128 stands for zero in the data rows.
Here are some points:
[157, 136, 123, 114, 107, 138, 130, 110, 147, 113, 122, 122, 153]
[142, 115, 125, 135, 139, 113, 132, 124, 157, 105, 116, 115, 165]
[154, 139, 202, 110, 136, 144, 180, 106, 124, 111, 97, 127, 195]
[108, 108, 114, 157, 126, 113, 105, 123, 186, 94, 113, 157, 101]
[151, 161, 124, 107, 44, 162, 161, 100, 135, 147, 114, 169, 84]
[136, 124, 102, 125, 108, 119, 118, 127, 139, 126, 121, 133, 119]
[82, 139, 137, 136, 113, 143, 120, 121, 112, 149, 125, 174, 40]
[142, 141, 168, 85, 123, 139, 172, 134, 56, 192, 148, 105, 150]
[114, 111, 181, 141, 201, 116, 139, 136, 109, 120, 128, 106, 192]
[86, 134, 8, 131, 64, 133, 60, 159, 139, 159, 157, 160, 0]
[181, 127, 95, 99, 86, 111, 120, 117, 159, 115, 127, 103, 171]
[138, 127, 159, 93, 145, 135, 155, 128, 86, 149, 141, 117, 152]
[182, 134, 38, 121, 60, 109, 90, 126, 197, 107, 120, 115, 126]
[106, 137, 78, 147, 77, 133, 100, 135, 155, 135, 133, 163, 32]
[172, 120, 48, 103, 72, 114, 111, 131, 179, 117, 141, 97, 138]
[77, 146, 109, 133, 103, 156, 111, 131, 89, 170, 137, 175, 13]
[131, 115, 192, 124, 202, 120, 158, 147, 84, 128, 126, 91, 221]
[102, 146, 78, 124, 66, 160, 98, 112, 129, 154, 134, 178, 3]
[105, 129, 57, 121, 86, 132, 92, 146, 110, 170, 149, 141, 18]
[123, 124, 160, 139, 124, 139, 148, 112, 121, 126, 120, 154, 120]
[100, 134, 19, 131, 62, 136, 52, 153, 143, 154, 156, 155, 0]
[130, 146, 135, 110, 94, 150, 160, 123, 83, 171, 140, 149, 66]
[144, 121, 60, 102, 99, 102, 106, 151, 130, 151, 156, 93, 136]
[148, 132, 80, 101, 114, 116, 122, 140, 133, 148, 137, 105, 139]
[97, 144, 137, 108, 114, 156, 138, 148, 55, 194, 151, 153, 57]
[182, 118, 153, 112, 132, 121, 162, 111, 143, 119, 116, 110, 217]
[176, 137, 163, 99, 127, 122, 182, 121, 117, 133, 117, 114, 206]
[159, 109, 129, 133, 159, 107, 124, 141, 142, 112, 131, 81, 207]
[102, 109, 142, 129, 222, 91, 129, 166, 75, 158, 163, 77, 158]
[94, 160, 3, 119, 6, 159, 80, 136, 126, 189, 152, 195, 0]
[107, 104, 145, 164, 172, 115, 106, 122, 164, 83, 120, 140, 135]
[98, 127, 60, 136, 79, 129, 71, 133, 168, 129, 153, 164, 27]
[94, 136, 66, 153, 79, 135, 73, 126, 155, 134, 135, 156, 17]
[163, 135, 134, 96, 122, 117, 158, 133, 102, 165, 131, 88, 184]
[66, 145, 103, 153, 98, 158, 72, 118, 145, 129, 140, 195, 0]
[135, 110, 195, 123, 198, 115, 157, 143, 93, 125, 135, 97, 214]
[121, 138, 111, 110, 104, 137, 132, 126, 122, 149, 124, 131, 96]
[84, 120, 117, 134, 156, 125, 116, 151, 91, 159, 154, 124, 86]
[134, 120, 154, 135, 171, 111, 132, 111, 163, 89, 114, 116, 201]
[179, 126, 87, 116, 97, 110, 125, 120, 175, 111, 114, 95, 172]
[96, 103, 167, 162, 195, 107, 126, 143, 145, 98, 124, 116, 157]
[163, 124, 192, 101, 168, 127, 183, 123, 88, 146, 122, 94, 224]
Then 24 other points, each followed by its number:
[113, 146, 168, 113, 128, 152, 153, 125, 76, 164, 133, 131, 115] 0
[158, 144, 70, 112, 57, 128, 113, 112, 162, 132, 129, 143, 91] 1
[138, 131, 139, 121, 108, 132, 136, 126, 122, 120, 126, 119, 142] 2
[102, 128, 12, 134, 65, 134, 59, 154, 159, 152, 157, 156, 0] 3
[124, 123, 59, 128, 99, 126, 81, 138, 156, 136, 143, 129, 91] 4
[28, 147, 161, 164, 135, 174, 116, 143, 79, 164, 139, 208, 0] 5
[150, 127, 163, 118, 152, 113, 153, 128, 123, 125, 120, 96, 207] 6
[136, 116, 130, 135, 165, 106, 105, 135, 150, 105, 116, 96, 165] 7
[170, 125, 136, 111, 135, 115, 158, 113, 148, 113, 113, 97, 222] 8
[102, 131, 4, 147, 29, 134, 68, 127, 176, 134, 154, 169, 0] 9
[106, 114, 78, 128, 125, 117, 93, 144, 130, 156, 148, 123, 97] 10
[150, 121, 193, 120, 165, 128, 177, 113, 93, 123, 125, 117, 200] 11
[152, 109, 175, 138, 173, 109, 138, 122, 159, 79, 107, 109, 235] 12
[108, 131, 120, 149, 119, 143, 112, 121, 147, 126, 135, 154, 80] 13
[151, 115, 65, 129, 107, 103, 86, 138, 174, 115, 136, 120, 134] 14
[138, 105, 164, 138, 191, 100, 130, 153, 120, 129, 138, 90, 198] 15
[159, 114, 131, 112, 145, 119, 152, 140, 115, 137, 133, 77, 211] 16
[147, 126, 83, 149, 99, 115, 103, 125, 211, 97, 118, 133, 125] 17
[145, 115, 135, 132, 136, 118, 117, 128, 168, 91, 116, 113, 169] 18
[68, 142, 174, 152, 147, 162, 134, 130, 86, 145, 145, 178, 42] 19
[172, 136, 146, 98, 99, 139, 162, 109, 122, 130, 120, 105, 186] 20
[162, 119, 90, 124, 125, 104, 104, 132, 164, 105, 146, 107, 161] 21
[116, 112, 156, 152, 152, 118, 118, 108, 165, 77, 106, 147, 150] 22
[172, 129, 81, 108, 96, 115, 135, 121, 152, 126, 137, 88, 168] 23
Which of these numbered points is nearest to each point below, looking only along the 4 directions in which the first points spread most? Its number follows each.
[122, 103, 157, 134, 199, 104, 127, 138, 142, 111, 135, 82, 205] > 15
[147, 121, 169, 113, 157, 120, 155, 118, 110, 113, 127, 95, 197] > 6
[133, 134, 224, 108, 168, 139, 198, 120, 60, 153, 125, 113, 200] > 11
[108, 112, 147, 175, 170, 123, 102, 132, 170, 74, 118, 148, 142] > 22
[144, 125, 211, 106, 174, 131, 193, 119, 73, 139, 117, 111, 193] > 11
[110, 147, 174, 92, 150, 143, 177, 159, 12, 207, 155, 120, 119] > 0
[86, 137, 19, 139, 55, 135, 62, 140, 156, 154, 163, 163, 0] > 3
[134, 102, 153, 145, 199, 92, 129, 147, 122, 121, 135, 83, 208] > 15
[145, 142, 0, 121, 0, 144, 69, 108, 194, 131, 135, 161, 0] > 9
[108, 148, 145, 121, 147, 135, 151, 146, 65, 161, 136, 133, 122] > 0
[171, 124, 59, 132, 90, 101, 100, 131, 188, 103, 140, 113, 151] > 14
[100, 132, 116, 132, 112, 145, 109, 128, 141, 130, 126, 163, 69] > 13
[34, 150, 141, 169, 132, 176, 97, 127, 104, 164, 142, 213, 0] > 5
[123, 129, 81, 127, 112, 132, 112, 142, 106, 162, 148, 128, 57] > 10
[172, 140, 43, 105, 25, 133, 108, 108, 186, 110, 124, 139, 89] > 1
[127, 126, 62, 134, 99, 126, 95, 145, 144, 136, 154, 135, 76] > 4
[149, 130, 133, 139, 134, 111, 124, 115, 178, 82, 117, 116, 186] > 18
[107, 128, 60, 136, 84, 128, 83, 131, 136, 142, 137, 146, 44] > 4
[117, 139, 137, 143, 106, 150, 129, 113, 149, 108, 116, 175, 77] > 13
[161, 129, 168, 113, 144, 133, 161, 120, 118, 120, 125, 105, 201] > 6
[183, 128, 131, 101, 118, 104, 151, 115, 161, 105, 110, 87, 242] > 8
[179, 122, 94, 108, 94, 116, 135, 121, 165, 118, 119, 104, 177] > 23
[94, 141, 113, 143, 124, 145, 98, 133, 133, 131, 121, 160, 73] > 13
[103, 110, 143, 144, 204, 100, 123, 175, 72, 158, 150, 76, 173] > 15
[184, 129, 70, 112, 74, 113, 127, 125, 175, 113, 119, 102, 149] > 23
[127, 152, 0, 123, 0, 144, 59, 116, 179, 157, 154, 189, 0] > 9
[145, 128, 200, 114, 171, 128, 178, 124, 103, 128, 109, 117, 206] > 11
[28, 157, 158, 162, 107, 185, 110, 129, 78, 160, 140, 214, 0] > 5
[137, 98, 117, 139, 164, 97, 117, 149, 141, 120, 142, 91, 179] > 7
[106, 112, 145, 169, 168, 116, 111, 130, 156, 81, 111, 143, 129] > 22
[123, 145, 0, 121, 0, 145, 50, 136, 186, 153, 149, 176, 0] > 9
[152, 136, 213, 113, 150, 136, 188, 120, 89, 131, 113, 108, 206] > 11
[72, 140, 183, 155, 151, 153, 130, 129, 87, 152, 125, 161, 70] > 19
[149, 114, 169, 137, 177, 105, 147, 117, 162, 79, 113, 108, 215] > 12
[174, 139, 130, 95, 137, 124, 161, 143, 88, 149, 133, 73, 189] > 16
[110, 116, 76, 155, 113, 120, 73, 135, 162, 113, 132, 143, 81] > 4
[89, 134, 13, 138, 63, 129, 55, 137, 157, 159, 146, 167, 0] > 3
[92, 130, 149, 137, 125, 156, 129, 140, 92, 169, 132, 166, 42] > 19
[134, 136, 68, 125, 96, 124, 104, 121, 147, 138, 130, 133, 82] > 4
[137, 146, 73, 117, 32, 146, 115, 94, 155, 125, 114, 173, 55] > 1
[185, 111, 128, 108, 133, 111, 149, 117, 153, 89, 111, 84, 221] > 8
[195, 119, 0, 113, 53, 90, 69, 134, 229, 98, 141, 93, 142] > 14
[148, 114, 66, 120, 89, 123, 102, 141, 133, 148, 141, 116, 103] > 4
[134, 129, 72, 122, 83, 126, 110, 139, 131, 147, 146, 123, 96] > 4
[87, 132, 125, 166, 156, 138, 106, 116, 152, 105, 127, 173, 58] > 13
[188, 116, 94, 119, 86, 111, 128, 115, 164, 108, 114, 107, 171] > 23
[162, 100, 102, 108, 163, 76, 125, 155, 134, 139, 157, 53, 222] > 16
[123, 130, 91, 126, 115, 113, 105, 145, 133, 147, 142, 123, 98] > 10
[165, 137, 163, 104, 118, 139, 172, 97, 113, 136, 110, 120, 188] > 20
[176, 120, 138, 120, 139, 103, 155, 114, 149, 93, 109, 85, 241] > 8
[156, 134, 191, 96, 156, 131, 185, 116, 87, 130, 114, 103, 222] > 11
[123, 133, 3, 138, 29, 142, 51, 121, 181, 142, 143, 181, 0] > 9
[137, 111, 80, 118, 136, 101, 111, 153, 129, 130, 149, 94, 139] > 21
[97, 106, 112, 145, 170, 110, 79, 146, 150, 102, 136, 119, 143] > 7
[156, 124, 132, 121, 108, 130, 141, 112, 135, 120, 108, 131, 151] > 2
[163, 123, 0, 123, 32, 105, 57, 140, 194, 136, 158, 106, 77] > 4
[61, 134, 60, 150, 84, 149, 74, 132, 119, 157, 144, 197, 0] > 3
[88, 144, 68, 154, 86, 144, 76, 129, 156, 124, 139, 171, 25] > 3
[130, 123, 172, 144, 145, 135, 134, 108, 148, 87, 117, 149, 140] > 22
[136, 96, 155, 131, 193, 89, 133, 148, 118, 99, 136, 70, 229] > 15
[79, 127, 104, 135, 149, 130, 105, 149, 94, 162, 141, 136, 77] > 10
[130, 145, 159, 84, 121, 139, 187, 146, 48, 185, 140, 101, 137] > 0
[174, 120, 0, 111, 36, 94, 79, 138, 220, 103, 131, 100, 142] > 14
[126, 120, 144, 151, 152, 114, 111, 122, 179, 74, 112, 147, 140] > 22
[113, 112, 123, 141, 184, 107, 102, 142, 129, 122, 142, 99, 149] > 7
[142, 115, 135, 141, 154, 118, 136, 116, 159, 98, 121, 125, 175] > 18
[154, 128, 89, 119, 90, 114, 108, 129, 161, 127, 132, 106, 132] > 14
[142, 127, 148, 120, 145, 118, 141, 122, 124, 119, 127, 104, 191] > 6
[127, 139, 220, 107, 170, 144, 207, 116, 54, 158, 121, 108, 186] > 11
[177, 93, 106, 111, 160, 90, 135, 146, 131, 124, 138, 56, 231] > 16
[155, 111, 182, 134, 175, 109, 155, 123, 151, 84, 110, 104, 242] > 12
[101, 118, 162, 153, 159, 125, 122, 127, 151, 104, 124, 145, 131] > 22
[125, 154, 169, 98, 116, 151, 194, 120, 72, 164, 131, 124, 126] > 0
[163, 117, 65, 148, 94, 111, 67, 111, 229, 53, 110, 137, 143] > 17
[136, 115, 142, 148, 156, 108, 102, 128, 176, 79, 117, 122, 187] > 18
[174, 121, 151, 119, 154, 102, 164, 121, 150, 102, 114, 90, 232] > 8
[151, 150, 15, 98, 2, 131, 96, 112, 174, 128, 129, 135, 25] > 9
[129, 105, 88, 124, 137, 102, 104, 153, 147, 131, 143, 100, 149] > 21
[129, 126, 74, 151, 91, 112, 85, 116, 198, 90, 127, 153, 86] > 17
[36, 149, 153, 157, 133, 174, 127, 141, 76, 164, 140, 194, 0] > 5
[144, 115, 166, 135, 159, 126, 148, 127, 112, 121, 120, 111, 177] > 6
[108, 106, 207, 156, 250, 103, 146, 147, 109, 114, 125, 88, 223] > 15
[154, 103, 126, 136, 150, 105, 111, 127, 173, 85, 123, 102, 192] > 18
[92, 117, 156, 173, 174, 108, 104, 141, 151, 97, 123, 135, 134] > 22
[184, 113, 162, 107, 138, 109, 161, 115, 132, 109, 104, 86, 217] > 8
[159, 114, 140, 94, 129, 131, 169, 138, 83, 142, 135, 90, 187] > 16
[145, 108, 83, 116, 126, 107, 108, 142, 124, 144, 150, 103, 124] > 10
[64, 151, 183, 141, 149, 167, 138, 137, 69, 156, 129, 176, 37] > 19
[139, 126, 107, 111, 112, 133, 133, 142, 117, 141, 130, 106, 142] > 2
[94, 151, 92, 124, 106, 140, 115, 136, 90, 168, 147, 150, 41] > 10
[175, 133, 202, 78, 151, 132, 197, 118, 51, 147, 124, 96, 227] > 11
[180, 129, 141, 98, 110, 115, 163, 116, 121, 124, 118, 109, 181] > 20
[114, 107, 170, 165, 200, 108, 125, 122, 176, 72, 111, 129, 180] > 22
[45, 137, 120, 170, 130, 156, 79, 132, 123, 141, 139, 194, 0] > 5
[179, 124, 146, 111, 124, 125, 161, 104, 140, 120, 116, 89, 211] > 8
[99, 134, 20, 135, 48, 141, 55, 140, 167, 155, 158, 167, 0] > 3
